Named turns come first, each shown by rows before and after it. Which turns, in which order, take the first row of each pair that follows to the second? Write the first one first, as in the answered first pair.
Bar:
[-15.5 -10.3  -8.1  16.4  19.5   4.4 -20.0 -19.4] -> [ -5.1  -2.8 -28.3  15.2   1.8 -10.7 -10.7 -29.4]
[  3.1   7.4  -2.7  -2.9 -27.8   8.3  -1.4 -30.9] -> [ -7.3   5.2   8.9 -18.3 -29.3  15.8  -2.0 -16.3]
[-32.0  20.6 -11.4  -1.6 -17.4 -23.9  10.2  17.6] -> [-43.8  10.6  10.5  -1.7   1.8  -5.7   0.0  30.0]
[ 13.6 -11.2   5.8  -4.5  -0.8  16.9   0.3   4.0] -> [18.8 -7.8  2.8  5.9 -0.9 11.7  4.6 -2.2]
letep:
[ 16.4  10.7 -23.8 -19.0 -10.6   0.2  15.5   8.9] -> [ -4.0  20.8  -9.6 -19.4 -23.9   7.3  10.5  -2.0]
[-37.2   8.0  -1.6   5.0   3.7  -7.2  -8.6  -1.4] -> [ -4.3  -4.1 -22.7   7.6  23.5 -14.4  -2.2  11.6]
[ -3.9  11.9   0.7  -5.4 -21.6  -9.7  12.9   3.0] -> [ -8.9   4.3 -14.5   2.1 -14.4 -13.5   0.6  -8.2]
gaf:
[ 10.0   0.9   7.8 -22.3   5.9   2.5   4.4  29.9] -> [ -5.7   4.0  20.2 -17.6   6.8   3.7  -2.2  25.3]
[33.4 -9.3 29.8  5.9 13.9 40.7 -9.3  5.4] -> [19.6 -6.4 41.3  8.9 -0.9 43.7 -8.5  0.5]
[-19.8 -13.9  18.9  29.9  29.7 -19.8 -19.9   2.8] -> [-20.7  12.5  28.6  32.6 -22.9 -16.4   3.7 -20.0]
[ 25.1   8.7  10.4  17.2 -10.7  -2.1  26.6  -6.8] -> [ 25.7 -10.6   3.8  13.5  19.8  -5.3  18.6   7.6]
Now pairs of rows:
Between the rows of a pair lie 2 to 4 turns.
[  9.7 -35.0 -11.1 -15.8  26.8  24.5 -36.0 -16.5] -> [ -1.1  -3.0 -17.0   5.5 -29.4   1.8 -14.0 -57.2]
gaf then Bar then Bar
[ 17.0   0.1  31.4 -11.1 -10.9  33.1   1.6   6.1] -> [ 38.6 -18.8 -11.3  -2.8  17.3   5.2   1.3  13.5]
Bar then Bar then Bar then gaf
[ 14.6  12.8   9.2  14.9 -21.2 -12.4  14.9 -13.1] -> [ 13.4   1.1  22.4  28.1  -5.3  -6.7   6.8 -10.5]
Bar then Bar then Bar then Bar
[ -6.2 -17.8 -28.4 -26.3  35.0   5.3 -19.8  12.9] -> [-18.2  18.5  -4.6 -24.8 -37.4  14.0   8.1 -20.6]
gaf then gaf
[ 33.2 -19.0   1.5  25.4  26.8  -8.6 -17.0   5.1] -> [ 13.3  18.7  23.8 -15.3 -39.1  18.5   7.8   6.4]
letep then letep then gaf then Bar
[ 7.0 -9.1  1.5  7.2 24.9 -8.4 -1.3 26.2] -> [ 12.2   1.9 -22.5   1.8   3.2 -18.4  14.7  22.5]
Bar then Bar
[ 18.2   5.6  12.5 -30.0  -9.5  27.5  22.1  15.0] -> [-22.7   6.9  21.5 -29.4  -5.4  38.4  -4.3   1.2]
gaf then letep
[-10.0  -8.4 -35.4 -20.5  -9.9  10.8  -4.9 -11.9] -> [  4.7  -2.5 -11.8  -4.7 -25.3  19.7   6.9 -29.6]
Bar then Bar then gaf then gaf
[ 15.5 -21.4 -24.2 -26.2  20.4  15.2   0.3  15.3] -> [ 10.3 -26.5  10.1  -2.5  36.8  15.0  -6.1  19.7]
Bar then Bar then gaf then letep
[-25.8 -14.3  14.1  -5.3  12.6  15.8 -34.8 -43.7] -> [-11.9   7.6  11.5 -29.6 -30.4  26.9 -13.0 -48.0]
gaf then Bar
[ -0.7  18.0 -32.6   7.3   0.3 -21.8  11.1  -1.0] -> [  3.0   5.5 -20.0  21.3  20.6 -23.8   0.3  -8.7]
Bar then Bar then Bar then Bar
[-20.8 -14.1 -14.4 -28.1  14.9  20.3 -19.7  16.2] -> [-13.4  -6.3  -3.8 -35.4   5.9  22.9  -4.0  28.2]
letep then letep
